Look-ups in named tables: a row name and a column name give one cell, copied from the table.

sipin:
	lavapa	ruzu
mif	30.839	40.365
bibu	24.070	39.880
mepovem	44.243	50.686
gim	85.784	30.738
nosel	43.104	82.687
mut	45.025	57.535
bozumiz	51.475	59.293
fedofu	73.844	93.775
lusebab	54.916	43.338
tupa	63.657	75.760

mif, ruzu: 40.365
mepovem, lavapa: 44.243
bozumiz, ruzu: 59.293
fedofu, lavapa: 73.844
gim, lavapa: 85.784
tupa, lavapa: 63.657
lusebab, lavapa: 54.916
nosel, ruzu: 82.687
mepovem, ruzu: 50.686
bibu, ruzu: 39.880
lusebab, ruzu: 43.338
mif, lavapa: 30.839
bibu, lavapa: 24.070
mut, lavapa: 45.025
Row with the largest ruzu: fedofu

darive =
fields: gadu, guf, kud, sas, rabenov, fase
raderag: [125, 46, 108, 87, 96, 100]
bap: [46, 51, 95, 117, 64, 104]
zes: [152, 72, 134, 97, 128, 123]
tisadod: [133, 145, 64, 76, 87, 85]
suga: [140, 84, 30, 73, 94, 52]
vemupu: [14, 130, 141, 114, 84, 105]
netu: [147, 152, 40, 65, 151, 63]
sis: [193, 62, 166, 123, 190, 171]
rovemo: [189, 176, 180, 164, 243, 205]
rop: [189, 50, 147, 110, 172, 154]

What is the gadu of zes in darive?
152
What is the guf of zes in darive?
72
What is the gadu of raderag in darive?
125
What is the kud of raderag in darive?
108
What is the fase of bap in darive?
104
What is the guf of suga in darive?
84
What is the kud of sis in darive?
166
What is the rabenov of raderag in darive?
96
What is the fase of rovemo in darive?
205
What is the sas of bap in darive?
117
What is the sas of raderag in darive?
87
What is the rabenov of suga in darive?
94
What is the fase of suga in darive?
52
What is the kud of vemupu in darive?
141
What is the sas of vemupu in darive?
114

nite =
            gev   gisod    nuro     fef     dem   daviz     muf
zaf       0.194   0.142   0.180   0.398   0.394   0.035  -0.027
dizi      0.048  -0.021   0.233   0.879   0.843  -0.468  -0.625
nur       0.341   0.352   0.148  -0.203  -0.458   0.908   0.683
ger       0.134   0.428   0.493  -0.093  -0.006   0.554   0.422
vutikaz  -0.088  -0.060  -0.050   0.435   0.165   0.167   0.073
zed       0.211   0.205   0.118   0.193  -0.064   0.455   0.341
gal       0.050   0.053   0.197   0.584   0.609  -0.286  -0.169
vin       0.322   0.207   0.091   0.061  -0.099   0.509   0.289
gukani   -0.133   0.189   0.262   0.028  -0.069   0.505   0.382
fom       0.463   0.464   0.441   0.351   0.331   0.256   0.194

muf of dizi = -0.625
daviz of fom = 0.256
gev of gukani = -0.133
gev of gal = 0.050
nuro of zaf = 0.180
nuro of ger = 0.493
dem of zed = -0.064
dem of vin = -0.099
fef of dizi = 0.879
gev of vin = 0.322
daviz of nur = 0.908
muf of vutikaz = 0.073
fef of ger = -0.093
Row with the largest muf: nur

kun:
        kosata  libepaz
gadav    47205    70377
daz      11178    48705
daboro  -26828    93439
niz     -25341   -48578
buv      36182    69994
sufat    39378   -84066
kib       7562   -53640
rekota   79853   -31140
bebuv   -35479   -71009
zos     -31203   -55930
bovit   -44561   -57395
gep       -821    37058
bik      -5473   -33260
finanu  -20883   -78548

kosata of bovit = -44561
libepaz of finanu = -78548
kosata of niz = -25341
libepaz of bik = -33260
kosata of daz = 11178
kosata of kib = 7562
kosata of daboro = -26828
libepaz of sufat = -84066
libepaz of gadav = 70377
libepaz of rekota = -31140

paf =
,vapanit,bimi
vez,-4.385,5.029
muz,-5.266,0.085
dimano,-2.807,-3.963
setis,-4.886,-6.641
senilel,-3.049,2.968
petamu,-3.747,-4.385
bilepe,-3.797,-6.475

petamu, bimi => -4.385
bilepe, vapanit => -3.797
bilepe, bimi => -6.475
senilel, vapanit => -3.049
dimano, vapanit => -2.807
muz, bimi => 0.085
dimano, bimi => -3.963
petamu, vapanit => -3.747
muz, vapanit => -5.266
vez, vapanit => -4.385
setis, vapanit => -4.886
senilel, bimi => 2.968
vez, bimi => 5.029
setis, bimi => -6.641

